In the data rows, the value 128 means zero.
Each row below has a hidden score, from 0 to 30, with 15 about the middle. What is it? The score is a weighted sum of the row's numbers plus the product of two more (or one squared), each taken from its middle value.
[177 135 133  97 111 105 136 112  66 156 101 104 147  89 118  87 168 110
 166 112  91 145 106  87 173 119] >> 6
[ 80 106 112 159 132 150 119 134 150 120 132 144 120 138 150 165 104 153
 133 141 154 116 147 139 132 105] >> 14
[ 92  90 142 142 126 146 137 117 149 171  88 125 131 162 173 117  88 154
 140 123 107 174 162 135 155  94] >> 11
[127 155 165  98 136 132 140 167  87 115  93 115 175 113 155 121 127  84
 135 133  85 155 111 107 189  96] >> 15
[ 74 105  90 183 146 139 115 146 175 123 137 135  88 142 172 164  86 173
 158 162 149 134 149 124 108  89] >> 20
[ 94  62 161 137 112 153 133  84 150 184  94 138 152 194 160 117  69 156
 112 108 102 160 187 172 158 123] >> 14
[171 124 163  81 122  97 162 120 171 192  70  79 114 185 136  53 100 152
 121  93 116 193 159 133 101 166] >> 13
[ 98 124 119 154 142 160 116 149 127  97 150 156 130 120 140 181 114 122
 124 155 152 106 120 144 131 109] >> 17
[ 88  91 156 135 108 156 136 101 141 139 132 152 146 169 141 134  99 138
  90 115 134 117 173 173 136 142] >> 19
[120 151 141 125 146 145 132 169  92 100 118 126 160 111 143 148 135  85
 132 143 112 130 104 117 167  88] >> 17
[ 96 111 106 175 129 150 114 110 161  95 187 167 109 138 121 178 116 140
  89 141 165  73 145 173  68 167] >> 20
[118  95  51 202 121 108 107 102 185 147 165 126  30 128 128 143 136 234
 184 148 162 119 139  90  70 138] >> 8
[150 157 126  99 141  91 145 155 171 132 116 100  95 143 110 105 133 133
 113 124 145 151 117 127  73 161] >> 19
[141 149  85 144 141 110 105 129 114 102 171 125  84  70 117 152 159 146
 168 157 143  98  89  79 121 120] >> 18
[107  82 176 132 109 157 141 101 123 154 117 151 174 171 146 117 104 118
  92 108 107 132 166 175 148 130] >> 15
[128 162 112 112 172 105 131 175 148  98 123 119 106 122 123 144 130 133
 129 134 142 132 112 109 114 114] >> 29
[110 131  54 188 133 121  90 120 145  80 192 144  78  87 112 180 146 148
 158 159 174  76 102  95  89 115] >> 13
[154 151 170  72 136 119 158 159 104 146  78 101 171 138 142  89 134  99
 130 118  98 159 118 116 174 106] >> 19
[157 179 118 110 162  96 133 182 159  93 141 114  89 117 103 133 144 128
 121 142 156 128  96 112  80 147] >> 22
[ 93  85 127 164 113 157 121 109 150 141 123 145 131 157 156 150  95 148
 122 128 142 127 165 157 132 118] >> 21
[150 130 117 116 123  99 125 108 103 152 119 112 108 103 120  92 161 153
 159 120 114 139 115  83 146 127] >> 17
[142 158 172  80 133 141 151 169  56 116  88 126 197 108 147 124 140  54
 127 126  80 156 103 122 205  82] >> 11
[132 117 187  86 117 145 146 134  73 146  82 135 201 138 146 114 116  79
 104 111  97 148 140 154 196 107] >> 10
[ 88  79 173 127 112 138 149  94 146 183  71 127 150 187 191 111  73 169
 129 112  87 172 192 155 171 105] >> 19
[111 111 114 138 143 120 135 152 171 145 106 101 103 156 153 118  96 166
 150 127 124 158 141 122 124 114] >> 19
[ 78 111 112 168 130 140 116 142 154 120 127 136 113 133 165 164  93 154
 139 146 142 120 152 141 134  97] >> 24
[ 76 105 101 183 139 158 117 137 159  98 162 165 107 135 142 190 107 154
 115 155 168  84 140 153 105 118] >> 17
[ 92  83 155 142 108 159 122  92 148 155 125 151 153 171 145 128  94 142
  94 111 121 130 176 181 126 138] >> 13
[130 113 165  90 122 130 158 130 133 191  67 107 157 177 154  82  89 137
 139 105  89 194 152 130 170 112] >> 9
[142 149  88 146 133  97 113 136 109 111 162 127  85  83 106 129 181 149
 159 136 137 111  90  71 115 135] >> 13
[ 81  88 137 147 126 141 136 116 169 171  94 124 119 169 184 120  74 183
 140 124 109 171 176 135 156  92] >> 14
[165 191 148  73 154 118 140 189  81  92 113 114 164  92 106 122 152  61
 119 132 120 135  78 101 156 106] >> 15
[ 82  72 137 162 125 156 128 108 160 153 106 132 128 172 162 131  79 162
 125 127 145 135 173 153 135 113] >> 17
[123 136 158  89 137 128 151 152 108 133  88 110 162 141 163 111 115 114
 131 124  97 169 122 125 180  98] >> 21
[168 170 118 113 137 101 121 147  64 104 144 124 141  57 105 118 190  94
 159 143 104 100  65  74 166 101] >> 10
[ 70  59 124 175 110 151 110  98 188 152 133 147 108 175 166 155  75 190
 119 127 143 129 194 165 119 123] >> 23
[117 119 153 136 112 169 121 109 119 115 147 164 161 142 116 145 129 107
  89 119 127  96 141 178 116 154] >> 13
[115 132 102 161 128 163 102 126 138  75 195 174 122 104  85 183 139 103
 101 136 167  58 112 154  77 152] >> 17
[111 169  67 161 167 121 110 195 150  69 164 126  83 101 125 178 128 136
 152 165 170 101  95  98  99  96] >> 15
[137 140 124 110 116 127 124 105  96 106 139 144 142 103 111 137 158 104
 131 125 127 104 101 119 145 140] >> 15
[102 117 151 129 132 153 130 135 120 138 111 128 158 139 168 138 106 120
 119 135 113 150 141 137 170 100] >> 16
[123 149  47 176 138  96  91 136 146  93 192 128  48  75 112 169 164 185
 172 169 166  94  98  63  86 135] >> 12
[109  75 113 155  91 135 117  64 149 168 128 129 112 148 144 114 117 169
 138 117 129 124 162 134 126 146] >> 10
[111 101 134 116 133 121 140 125 157 166  88 103 118 163 171 113  81 172
 146 116 117 178 170 126 144 115] >> 22
[157 126 144 112 112 109 130  96  97 170 105 108 145 120 135  83 143 130
 148 119  87 146 126 104 172 120] >> 10
[123 116  80 162 130 100 117 111 150 143 155 127  61 106 124 125 143 191
 176 149 147 127 123  83 108 131] >> 14
[138 152 149  78 151 127 155 166  85 115  87 112 164 117 145 124 127  84
 131 129 115 152 107 109 165  97] >> 16
[106 113 136 139 130 147 131 146 114 131 109 141 155 129 150 153 120 112
 135 140 123 135 136 131 159  89] >> 18
[152 127 146 102 100 128 126 103  74 142 121 121 170 106 121 106 152  86
 129 110 100 124 114 118 164 129] >> 5
[143 115 193  86 114 165 152 108  76 135 108 148 209 151 122 106 130  68
  77  98  98 122 143 180 172 142] >> 3
[ 95 140 116 149 149 140 115 157 120  69 155 169 137 107 126 187 125 108
 110 153 154  82 113 135 131 102] >> 21
[ 82 119  95 168 135 146 104 154 148 112 138 133 104 125 153 168 104 150
 145 157 156 124 135 120 116  80] >> 16
[111  79 157 136  96 162 134  70 144 160 120 147 146 176 134 115 107 141
  91  99 124 129 176 180 114 170] >> 12
[102 116 118 159 123 172 111 130 131  97 173 174 143 127 101 174 133 111
  98 139 156  78 131 170 100 144] >> 13
[106 136 133 131 145 136 134 155 128 123 117 121 137 136 152 141 108 129
 145 127 118 143 124 114 152  77] >> 18
[128 129 108 129 125 103 117 114 122 149 136 124  99 103 131 107 150 170
 169 131 109 137 112  87 143 135] >> 19
[100 106 153 125 114 139 140 133 124 153  90 116 155 142 176 125  96 131
 137 131 100 168 159 130 169  92] >> 24
[136 151  70 158 135  97 104 149 118 104 173 133  78  64 106 155 172 150
 185 154 140  94  81  74 116 112] >> 19
[168 186 126 110 150  96 137 174 156 116 122  96 102 131  99 112 135 115
 110 125 145 142 107 111  86 160] >> 13
[138 137 135 116 149 111 136 154 151 139 100  99 113 144 137 105 106 143
 136 120 118 159 135 129 118 121] >> 18
[113 170 108 128 158 140 122 188  99  61 145 140 139  84 127 184 141  88
 142 163 144 106  89 108 142  83] >> 18
[ 82  90 123 164 118 166 122 108 154 118 151 168 126 156 135 157 101 141
 103 127 158  92 168 174  95 145] >> 21
[128 130 151 135 122 162 123 113 108  95 160 163 164 128  99 142 139  78
  80 119 133  94 121 169 117 153] >> 11
[141 123 140 122 116 152 126  91 101 118 138 148 155 127 101 135 129  95
  92 118 137  94 134 167 125 156] >> 8
[146 114  99 139 120 102 128  99 126 166 131 111  96 110 128  96 145 168
 184 131 116 143 126  77 128 120] >> 11
[120 148 119 129 155 110 125 171 143 116 124 114 119 127 143 131 118 132
 144 140 118 142 112 112 135 101] >> 18
[ 87  87 140 139 122 136 144 123 158 174  84 114 129 171 172 116  83 167
 146 120 111 185 172 130 151  90] >> 17
[155 139 117 126 125 106 129 124  95 139 129 120 120  93 111 107 175 130
 167 131 113 121  95  82 146 123] >> 13
[167 165 122 102 139  89 138 159 158 121 120  92  98 136 105 102 145 116
 121 130 153 149 108 110  68 162] >> 15
[172 171 125 110 124 112 125 145  58 103 148 126 133  72  88 114 213  91
 149 136 119 108  60  80 141 126] >> 11
[146 104 161 116  95 143 137  82 111 156 122 137 165 143 119 107 125 111
 104  99 107 124 151 162 145 146] >> 7
[154 150 144  95 150  95 150 141 165 148 100  98 102 161 123  93 117 145
 106 110 124 165 130 130  95 157] >> 21
[ 85 107 114 163 138 154 117 135 151 104 146 157 120 136 144 180 108 147
 114 137 157  99 146 151 116 120] >> 20
[163 173 113 112 157  95 134 161 180 113 133 106  82 144 100 114 135 133
 119 136 154 146 112 115  55 163] >> 9
[136 118 100 140 110 103 122 112 116 156 134 113  96 102 126  99 149 169
 173 130 120 138 113  84 139 122] >> 17
[146 157 138 100 142 119 137 174 123 127  96  99 139 127 136 110 127 113
 135 138 113 160 117 118 146 106] >> 15
[137 118 124 109 133 102 143 125 196 175  94  91  82 179 130  84  92 173
 129 121 145 183 155 131  85 166] >> 15
[187 194 147  64 150  94 145 189 105 102 105 104 144 103  95 110 160  57
 104 124 130 151  77 120 119 141] >> 15
[119 110 129 124 144 117 143 139 178 165  92  99  98 170 157 107  82 179
 138 113 124 175 163 134 118 119] >> 20
[109 135 142 124 138 150 118 162  98 102 120 134 160 106 139 148 128  95
 123 139 124 122 121 133 168  84] >> 20
[133 151 147 102 145 119 147 160 118 130  96 106 148 124 155 115 119 115
 131 117 107 155 116 112 166 100] >> 18
[132 125 124 124  97 130 127  95 100 121 141 134 154 106 122 128 149 106
 129 124 133 107 120 139 140 146] >> 9
[144 125 121 121 111 114 130 104 103 153 120 111 133 108 132 102 142 129
 157 128 112 140 122 101 165 123] >> 12
[173 147 138 101 127  93 131 125  74 141 124 117 133  93 120  90 185 117
 145 124  97 140  89  85 152 130] >> 15
[137 144 102 150 126 147  98 124 102  75 183 167 127  83  90 174 163  87
 113 139 162  74  82 133 108 133] >> 12
[188 185 151  63 154 101 142 178 106 109 102 105 150 115  90  98 150  65
 114 126 125 144  82 116 124 136] >> 8
[ 96  47 171 134  85 162 131  47 165 197 107 131 143 198 148  92  74 162
  80  87 112 157 221 196 113 173] >> 18
[108 143 133 137 137 148 111 161 102  77 140 151 155 102 136 174 128  94
 112 150 135 104 107 133 148  95] >> 22
[123 122 137 136 117 164 121 108 122 105 164 156 148 131 104 147 131  98
  92 123 145  89 134 164 104 155] >> 13
[ 71  36 134 170  93 158 129  64 186 193 103 129 119 199 176 122  54 192
 118 110 131 157 223 183 125 132] >> 19
[ 70  72 122 165 119 144 124 114 171 153 119 126 115 158 176 146  81 181
 139 133 136 148 180 143 138 103] >> 25
[127 123  77 169 120 113 106 107 140 124 160 134  92 107 119 145 126 155
 156 138 151 103 123  96 114 128] >> 15
[121  98 124 143  85 138 125  75 138 145 135 138 132 133 135 137 122 146
 124 108 127 124 159 154 127 157] >> 19
[165 152 133 101 128  94 137 126  80 130 130 121 123  85 110  97 182 122
 148 123 104 140  92  81 151 130] >> 22
[ 98 138 112 139 157 135 120 161 128  97 132 138 119 113 154 167 118 126
 137 154 136 125 118 120 143  89] >> 16
[116 117 160  95 130 128 142 136 119 159  77 110 160 150 171  98  99 128
 127 117  94 176 146 128 173 100] >> 16
[ 76  94 122 174 123 166 121  96 170 123 159 172 120 164 128 159  95 157
  99 129 156  97 176 181  92 148] >> 4
[166 169 146  90 150  94 140 172 146 111 116 100 116 122 110 100 148 107
 113 127 131 145  95 122  92 147] >> 19
[106 129 150 122 131 152 140 148 113 117 120 139 157 128 150 153 118 110
 125 136 125 127 131 141 168 100] >> 20
[144 148 119 126 124 133 113 115  95  88 160 146 150  92  96 144 160  94
 114 123 138  84  96 133 137 131] >> 11
[121 120  84 169 119 128 103  98 146 118 164 143  97 112 114 151 134 151
 141 135 152  97 122 115 104 131] >> 8
[165 131 126 105 120 102 132 105  97 161 112 116 121 110 117  91 158 143
 165 122 101 144 114  87 153 127] >> 14
[ 99 104 173 121 125 134 149 121 121 151  89 126 163 158 175 118 100 131
 129 117  88 167 154 144 176  94] >> 20
[165 171 142  90 139  81 144 159 165 126 119  98 100 139 107  93 140 123
 100 121 137 158 106 110  69 165] >> 21
[104  80 159 139 103 153 126  65 152 163 127 142 140 173 137 113 102 149
  90 104 119 131 190 189 114 167] >> 12
[161 197 132  93 169 126 126 203  88  77 122 115 153  90 107 137 163  68
 122 143 124 116  72 101 155  89] >> 15
[126 146  96 140 126  95 105 128 110 106 167 128 110  77 113 154 156 132
 165 144 126 109  98  89 126 115] >> 23
[157 135 141 101 107 130 128 110  69 116 125 128 174  97 112 127 159  70
 123 119 109 108 109 132 167 128] >> 6
[ 99 122 110 167 124 151 104 111 148  84 185 171 112 125 105 171 129 129
  95 144 161  71 133 164  84 157] >> 10
[172 136 144  93 112 100 142 105  83 163 104 112 134 109 125  80 171 138
 148 111  92 155 113  94 158 138] >> 15
[201 182 187  40 143 102 169 156 106 147  71  90 168 141 106  56 139  65
  96 110  91 171 107 136 149 153] >> 12
[105 128 114 136 140 123 139 157 148 135 106 104 118 145 151 130 100 146
 157 139 125 161 133 112 124 105] >> 17
[102 136 111 147 152 135 124 159 138 108 125 121 116 125 146 144 106 140
 150 145 125 140 129 112 140  93] >> 16
[152 121 131 119 107 106 121 102  98 165 115 110 138 104 137  94 142 132
 164 119  88 137 121  92 167 109] >> 3
[108  91 182 102 109 152 147  82 124 158 108 153 176 174 138 110  99 121
  83  96 104 135 187 192 138 163] >> 16
[122 146 132 118 159 121 147 167 127 113 110 118 137 123 145 138 121 117
 144 140 119 145 110 114 147  98] >> 18
[138 163 145 110 157 103 146 168 139 122 104 104 128 130 138 127 114 131
 131 126 114 156 119 114 129 120] >> 22
[176 163 159  71 138  90 157 151 144 151  93  86 125 157  99  64 132 110
 105 110 111 171 120 115  99 166] >> 22
[134 145 140 107 134 125 138 159 128 145 101 100 138 136 146 104 107 121
 142 136 117 163 130 119 152 112] >> 12
[163 134 158  87 109 130 141 102  65 139 108 122 180  99 111  93 157  74
 123 106 100 126 112 125 185 126] >> 7
[168 155 187  58 138 101 166 136 134 171  69  85 147 164 141  64 113 116
 109  94  89 188 139 133 143 148] >> 20
[135 170  99 128 173 103 119 200 142  76 143 122  95 104 105 163 139 119
 135 152 159 109  85  97  97 113] >> 25
[144 143  94 129 133  94 115 130 105 123 145 122 106  83 115 126 159 138
 167 140 117 110  98  82 134 111] >> 18
[104 115 153 130 126 155 132 112 116 110 148 167 160 144 124 149 115 105
  80 130 126  97 153 171 124 158] >> 18
[137 131 176  85 131 113 161 139 119 164  72 100 167 150 164  82 108 117
 126 114  77 185 142 130 182 113] >> 17
[115 136  64 186 134 124  94 120 142  91 187 141  84  85 109 163 150 141
 159 151 173  75  98  96  96 122] >> 10
[ 99 105  65 193 113 145  84 105 168  97 191 156  77 113 110 177 125 159
 136 154 182  79 129 137  74 148] >> 13
[141 160 157  93 144 132 148 172  88 120  94 102 164 118 140 117 138  83
 140 130 105 152 100 117 178  92] >> 14
[139 155 162  91 147 124 150 169  87 122  96 115 184 119 147 116 134  80
 127 134  87 150 102 118 192  90] >> 13
[122 112 117 138  98 146 116  84 130 136 149 127 127 130 121 131 128 131
 125 120 131 111 146 141 115 141] >> 11
[129 128 185  89 124 152 150 122  75 127  97 143 201 138 148 119 115  80
  90 114  97 127 144 167 187 119] >> 10
[178 182 115 105 143  91 125 155  59  90 149 138 127  54  93 133 209  92
 157 149 122  99  53  76 145 136] >> 14
[160 126 172  69 135 109 156 137 129 181  59  83 151 165 145  68 109 127
 129  97  93 187 149 130 156 125] >> 16
[110 138 141 134 144 147 140 153 115 122 107 121 152 127 157 130 117 115
 140 141 111 149 128 121 166  91] >> 13
[144 168  79 151 148 111  99 136 103  77 183 141 104  58  98 150 171 114
 161 159 137  80  73  78 136 117] >> 11
[113 128  73 180 125 120  95 108 140 102 173 143  91  95 113 167 150 151
 155 147 156  87 108 106 107 128] >> 8
[120 114  72 160 120 100 112 111 146 152 152 119  71 105 131 133 129 181
 183 149 134 129 129  91 117 119] >> 16
[116 124 156 128 126 156 130 132  94 109 126 152 170 128 137 149 120  98
 100 127 126 107 136 159 151 117] >> 22
[167 141 152  97 114  92 137 116  76 157 111 105 141  92 131  84 167 124
 162 120  81 147 107  88 173 123] >> 13
[157 132 131 112 111 116 126 102  89 150 117 110 146 100 125  99 153 114
 158 111  93 135 112  93 169 116] >> 5
[105 106 176 113 118 152 135 126 114 133 107 156 173 145 154 141 109 114
  99 112 112 131 155 174 158 124] >> 19
[ 78 106 103 173 132 156 105 134 142  91 160 158 120 128 135 187 111 132
 117 155 179  84 144 151 107 115] >> 17
[123 133  68 172 134 102  98 124 143 122 177 123  64  91 121 143 145 176
 181 158 144 110 108  75 111 122] >> 16
[142 119 129 128 100 138 122  88 105 136 129 129 145 123 118 118 143 118
 124 119 119 110 130 137 137 137] >> 8
[110 145 101 150 140 166 109 138 119  58 203 183 128  98  83 193 148  86
  85 156 176  45 105 159  89 154] >> 12
[ 92  70 165 131 108 151 144  93 146 184  77 125 155 188 178 117  76 160
 126 114  96 166 190 165 166 125] >> 16
[169 128 186  58 131 113 168 139 113 181  48  94 165 163 143  61 108 108
 121 105  92 188 138 136 174 131] >> 7
[104 113 151 131 128 152 137 137 116 111 122 148 156 131 147 160 123 115
 108 135 132 107 134 156 150 109] >> 23
[ 88  77 135 160 111 165 121  90 155 147 135 149 129 172 139 144  81 152
 100 115 146 114 184 173 115 126] >> 18
[123  64 145 128  83 129 130  45 149 200 103 112 136 172 148  79  96 169
 127 102  97 168 181 152 146 145] >> 14
[ 97  89 147 148 119 155 133  93 155 143 145 164 135 172 131 143  99 153
  90 114 132 109 179 182 104 161] >> 18
[140 145 109 132 129 151 113 121 102  73 169 158 145  94  80 158 160  79
 108 127 162  66  92 139 107 138] >> 7
[ 77  71 152 168 111 159 134  82 172 153 143 144 128 190 160 131  83 180
 101 116 138 120 204 183 111 151] >> 21
[137 148  67 170 139 102 102 130 124 102 175 125  68  74 102 145 167 152
 175 149 161  98  86  64 100 122] >> 14
[109 112 137 148 124 160 126 124 129 118 141 149 150 143 130 153 114 117
 102 127 140 100 145 159 131 127] >> 18
[ 92 130 129 157 145 148 126 148 121 100 136 145 142 121 145 166 117 118
 118 149 141 108 128 140 144  95] >> 18
[103 129 136 131 124 159 116 125 120  98 159 166 152 125 113 154 122 101
  88 128 142  87 131 161 113 145] >> 14
[133 124  81 151 107 124 101 117 124 109 166 130 101  87 114 148 142 134
 163 137 150 104 103  98 121 117] >> 19
[189 190 147  63 151  87 155 166 128 122 105  98 127 134  91  88 159  81
 109 112 123 152  94 109  90 166] >> 15
[ 76  92  97 191 129 160 106 117 174 108 172 168  96 151 133 181  91 166
 112 150 171  94 156 166  80 138] >> 19
[ 84  93 115 150 132 135 131 125 167 159 109 116 109 159 176 142  79 178
 152 133 123 162 166 136 130  99] >> 19
[132 159  85 152 136 118 106 133 102  87 168 148 116  63  99 165 169 110
 152 149 143  77  80  96 133 123] >> 11
[142 131 164 109 114 156 136 110  89 100 143 156 181 125 109 133 134  72
  81 114 122 100 129 176 134 153] >> 8
[153 156 117 122 128 123 118 118  74  93 146 142 157  79 101 140 172  76
 125 131 120  93  87 112 153 124] >> 8
[163 143 144  98 127  83 153 139 168 152  93  95 101 167 111  87 130 140
 113 116 136 164 130 128  74 165] >> 16
[127 141 143 116 146 128 134 160 139 141  96 108 127 145 141 112 113 132
 132 129 118 158 121 111 154 119] >> 14
[152 152  85 130 135  97 115 142  96 107 159 128 103  63 104 137 172 122
 174 153 133 106  78  66 138 114] >> 16
[ 59  80  97 214 123 160 107 107 198 129 166 165  89 168 155 177  81 189
 118 144 180  89 175 165  83 133] >> 15
[159 145 107 126 131 100 125 132  94 115 145 127 101  88 109 115 186 134
 146 127 124 122  90  80 122 134] >> 17
[152 144  96 122 127  97 113 134  97 128 141 118 104  76 109 121 175 133
 166 136 126 118  85  75 137 118] >> 18
[ 95 101 133 151 124 161 122 123 130 115 152 163 143 137 131 156 118 115
 108 138 145  92 150 159 122 133] >> 19
[144 125  68 161 133 107 111 115 135 119 161 126  62  98 109 137 157 179
 166 143 157 119 106  73  97 137] >> 12
[125 116  93 160 110 120 107 100 131 125 152 125 103 104 124 131 138 150
 159 138 138 115 119  96 127 125] >> 14
[129  94 107 157 103 114 116  76 144 180 123 116  99 137 149 100 115 179
 170 125 122 155 156 110 138 129] >> 9
[132 132 161  86 135 123 147 149 127 164  74 105 155 151 166  97 107 129
 144 116  90 182 138 132 170 111] >> 8
[165 134 190  65 132 108 160 139 130 183  57  92 153 171 149  59 112 120
 112 102  81 202 142 137 157 134] >> 14
[135 138  78 160 128  94 106 130 131 121 162 121  72  91 114 127 164 165
 174 143 146 109 100  70 103 125] >> 16
[119 118 137 147 116 161 117 112 127 103 163 158 146 133 106 141 125 111
  93 125 137 100 138 171 101 157] >> 18
[115 112 101 158 106 135 109  93 135 122 160 138 117 121 120 144 135 138
 134 131 141 103 133 135 113 140] >> 11
[ 97 116 130 155 131 162 120 139 131  94 149 157 141 129 134 169 121 118
 116 143 149  90 136 150 133 108] >> 20
[164 155 161  77 145 114 152 153 127 141  85  90 141 150 136  92 121 114
 125 113 110 169 121 126 145 119] >> 16
[137 106  91 152 119 104 115 101 138 159 136 109  89 112 131 112 138 177
 174 132 119 140 133  83 130 127] >> 17
[150 105 130 127 103 104 133  85 123 185 111 112 104 142 133  78 149 176
 160 107  93 170 138  97 131 144] >> 11
[183 200 146  79 158  84 152 182 134  95 132 109 119 120  81 106 166  82
 100 124 128 135  71 103  83 164] >> 24
[ 99 119 154 123 137 147 134 134 130 148  91 121 149 151 167 130  98 136
 131 128 107 166 150 131 161  95] >> 14
[105  93 174 115 111 153 140 120 116 166  90 126 168 159 163 116  93 121
 113 119  96 162 156 156 177 107] >> 17
[139 133  77 161 126 103 102 124 124 126 159 127  84  85 118 131 159 157
 178 147 141 109 105  69 122 113] >> 15
[164 165 148  87 151  97 152 173 123 119 110  99 134 119 115 107 132 102
 124 126 121 153  98 118 125 131] >> 14
[ 83 119 109 168 140 140 116 140 156 114 139 139 107 134 161 166 101 154
 136 158 148 129 144 133 125  91] >> 10
[160  79 154 109  85 105 147  73 118 216  83  95 122 157 144  51 143 180
 147  92  88 184 157 112 146 143] >> 18
[146 135  93 125 131 101 121 118 108 128 137 124 100  87 118 122 159 148
 169 135 129 123 104  69 129 135] >> 16
[155 145 109 116 128  99 136 133  97 134 133 119 117  81 109 114 174 134
 164 139 118 116  93  80 145 120] >> 24
[112  79 163 137  94 160 139  62 147 170 120 128 149 180 133 103  95 137
  90  98 115 136 186 185 112 165] >> 14
[141 148 124 125 129 155 120 124  97  72 172 168 151 104  88 163 157  80
  89 132 148  61 102 154 108 153] >> 10
[193 176 143  87 128 102 141 148  40 107 119 116 161  61  96  97 205  78
 157 134  99 118  67  77 180 111] >> 10
[ 80 107 108 180 138 161 105 133 153  91 171 175 111 125 128 189 106 143
 113 145 173  83 140 156 102 122] >> 23
[100 143 123 140 147 141 124 165 113  97 128 134 137 104 154 163 130 113
 145 152 127 121 117 128 157  84] >> 17
[111  98 122 150 106 149 119  74 149 133 150 151 117 152 129 144 110 146
 101 124 138 111 160 164 101 167] >> 9
